Each row has a hidden score. How much does it go up from the first row of each pair to the second? 15 means little or no change, 30 a big rise and 0 a big fall. The score is a weighted sum of the row's numbers plus the product of two more (or one squared), each taken from its middle value.
[ 28  28  33   1 -19 -33  11  23   4  19]
[ -2  -3  12   1 -16 -37  18  10  -3   4]: 12
[  5 -15 -60 -18  -7   8   7 -13 -10 -10]
[ 41  -3 -40 -47 -26  18  25  10  15   6]: 14
[-30   2  -8  -3 -42 -11   5   1  -4  -8]
[ 44  30 -18 -40 -16 -39  50  27  -1  21]: 16
[-12  -4 -36  13 -12  -3  19 -12 -22 -36]
[-69   6  28  23  22   2  23  -1  15  16]: 18
[ 47 -20  58  60  70 -13 -27  -8  76  74]
[ 12  -8 -14   4 -16  -1   2 -16 -27 -40]: 17
[ -4  -6   3  14  -2  -3 -18 -15 -32 -18]
[ 55  29  30 -15 -29 -35   7  33   6   5]: 17
[ -2 -35  -9   6  -4 -13 -15 -19 -18 -17]
[ 26  -9   1   1 -15 -24  -8 -11 -40 -16]: 15
[ -3 -11 -57 -22  12  18 -10   5   0   9]
[  4 -22 -13  16 -20   8   1 -30 -33 -24]: 15
[  3   0  -8   1 -13 -25 -36  -7 -32 -32]
[-13 -13  25  12  21  -6 -23  -3 -32 -19]: 17
[ 15  -4  -3 -19  -3  -2 -37 -17 -29 -28]
[ 21  20  12  -2 -18 -34   4 -20 -37 -28]: 18
[-70  15  55  19  31  -8  27  24  21  23]
[-60  -2   6  23   6  19   1  -6  -3  -7]: 14
[-68  -4  14  -4  10  -9  15   8  18  16]
[ 49  35  -7 -17 -50 -14  30  25  13   3]: 16
[-29 -37  14  23  11   7 -21 -12   0  -3]
[  0 -13 -17  -8  -3 -10 -13 -14 -24 -39]: 12
[-10 -24 -13  -7 -41 -35 -14 -10 -23 -36]
[  1   8  35 -19 -13 -42 -23   4  25  26]: 16
[ 15  16  -8 -45  -2 -11  -4  -8 -35 -27]
[  0 -12 -15 -33 -42   8 -19 -31 -30 -20]: 15
[-47   5 -18   7 -44  26  -9 -17 -15 -40]
[  0  11  14  21  -1 -20 -34  -6 -27 -11]: 14
[-13 -20   4  24   4   4 -24 -30 -18 -19]
[ 11 -12 -52 -13  17   0  -7  -4 -20 -17]: 14
[-67   1 -22 -31  -2  23 -11   0   0   2]
[ 45 -38  24  -8 -12 -25  -2   5  -6   1]: 10
[ 42  81  63  64  69  72 -43  88  85  78]
[-69  -6   8  49  12  18  -3  -8   3  -5]: 15
[-61  -9  -8  13  -4  18 -25 -20 -32 -30]
[  0  16  -7 -51 -24 -15  -9  30  16  -5]: 12
[ 41 -23 -57 -19   9  75  12   3  69  80]
[-63   5  35  27  26   9   7   6   7  10]: 19
[ 20 -14  14   2 -28 -23  -8 -35 -18 -27]
[-65   4  53  43  36  -1  30   1  11  15]: 18
[-65  12  19  15  15   8   2   7  -5  -5]
[-55  -1   5  25  10  12   0 -11 -28  -7]: 15
[-25 -26  51  25  28 -14 -21 -29 -31 -12]
[  4 -33  13 -21   2 -33 -19  -2   9  17]: 13
[-34 -23  40  18   9  -7 -36 -28  -6 -20]
[ 47  -6 -33  24  -5  51 -12 -14 -26 -34]: 12
[-31 -39  51  69  40  -3 -22   4  13  25]
[ 42  74  37  -5 -45 -22  79  93  22  49]: 25
[  6 -17 -15 -11  -1   9 -23 -27 -17 -21]
[-32 -37  16  14  18   0 -27  -7  -2  -7]: 18
[ 27 -41  -6 -47  -3  22  12  44  50  53]
[ 45  84  61  63  68  -8  27 -11 -31 -19]: 28
[  6   3 -45 -18  11  27   6   8 -38  13]
[ 41  28  -8 -23 -14 -41 -10  11  -3   3]: 14
[  8   6 -53 -18  16  22   7  14   7  11]
[ 24 -20 -42  -7 -32 -31   3 -21 -24 -18]: 14
[ -7  -5 -12  55 -24 -44  35 -14 -31 -26]
[-63   0   1  23   3 -13  17 -20 -35 -22]: 17
[ 47  76 -27 -47  -7  77 -10  88  77  77]
[-21 -32   0  10  10   7 -29 -15  -4  -5]: 15
[  2 -11  -6 -41  -9   7 -12 -27 -25 -15]
[ -6 -21  -5  -3 -16 -34 -11 -13 -13 -40]: 13
[ 47  -7 -31 -41  -2  68 -29  12  75  26]
[-11 -17  -9 -49  -7 -25 -25   0   2   2]: 18
[ -6 -21 -51  23 -18  -3  18 -24 -25 -19]
[-12 -12   9  22   0  -1  -8 -36 -15  -8]: 16
[-57   6   1  11   6  -5   5  -2 -19 -13]
[  7   2  -3 -25 -21 -29 -20  20  12  13]: 12
[ -6  -5  -5 -43   0   2 -12 -12  -5  -3]
[-17 -17  -1  18 -22 -46  27  -4  -6   1]: 15
[  9  -7 -51 -26  24  15 -28   6  15  11]
[  5 -20  20  26   9  -8 -29 -15  -1   1]: 15
[ -1  12   0 -50   4 -15 -11   5 -27 -15]
[  6 -17  -9 -15 -38   1  -9 -16 -20 -16]: 15
[ 45 -30 -54 -12 -27  70  -8 -22 -28 -28]
[ 39  44  27 -11 -47 -20  36  40  17  23]: 23
[-32 -40   6  22  13  -5 -17 -15  -1   2]
[-14 -13  13 -45   4 -33 -32 -14   4   3]: 13
[-43 -16 -24 -15 -41  -2  -6 -11 -24 -29]
[ -2 -18   1  15   8   8 -29 -35 -16 -15]: 14
[-13 -20 -24  -4 -10 -23 -20 -17 -26 -31]
[-17 -33  -8  30   1  16 -27 -21 -10 -11]: 16
[ 14  -4   7 -13 -17 -37  -7   8  -9   7]
[ 50  62  34 -15 -34 -43 -11  40  15  29]: 22
[-15 -33  -7  -7  -7 -17 -24 -13   0  -8]
[  1 -12  -5 -53   9   1 -26 -20 -21 -10]: 15
[ 17  -1  -2 -17 -16 -22 -11 -11 -27 -26]
[  7  -6   6  35   5 -15  25  -6 -30 -21]: 16
[ 47   2  14 -22 -18 -46 -13   3   1   7]
[-61   0  23  33  18   3  15   6  12   9]: 18
[ -4  -7 -27 -36  -6   5 -17 -35 -22 -29]
[  2   0 -30  -2 -28 -35   3 -23   5  23]: 15
[  5 -14  17 -28   3 -40 -29  -1  11  17]
[ 28 -19 -27 -23 -14 -29 -19 -17 -27 -33]: 13
[ -1 -33 -14  18 -13 -42 -18 -25 -23 -21]
[ 47 -32  64  62  75  76  78  82  73  82]: 17
[-65  19  36  18  34  -5  18  19  30  20]
[-36 -39  35  13  29  -2 -29   5   4  12]: 17
[ 31 -15 -23  -4 -30 -40  -4  -2 -18 -11]
[  7   2  16 -15 -16 -35 -15  16   3  12]: 17
[ -6  -3  -4  10  15   0 -27 -30 -14 -12]
[-38 -29   6  27  16 -11 -16 -21 -17  -8]: 17
[-42 -11   1 -30  -2 -29 -24 -14 -22 -36]
[ -2  -5  21  -6 -22 -45  20   7   3  15]: 15
[ 43  86  49  61  73   4  17  -8 -39 -27]
[ 24 -17 -19  21  -6  21 -13 -21 -24 -28]: 2
[-10  -9 -54 -20 -13  -9  -6 -11 -16 -13]
[  3   7 -14  20 -12 -11  11 -14  -9 -37]: 15
[-32 -43  15  19  28   5 -32 -14  11   5]
[-50  -1 -18  11   3  28 -11 -17 -25 -46]: 13
[-25 -24  48  -7 -12 -45 -20  -6  11  10]
[  5  -6 -29   7 -25 -15   5 -18 -23 -33]: 13
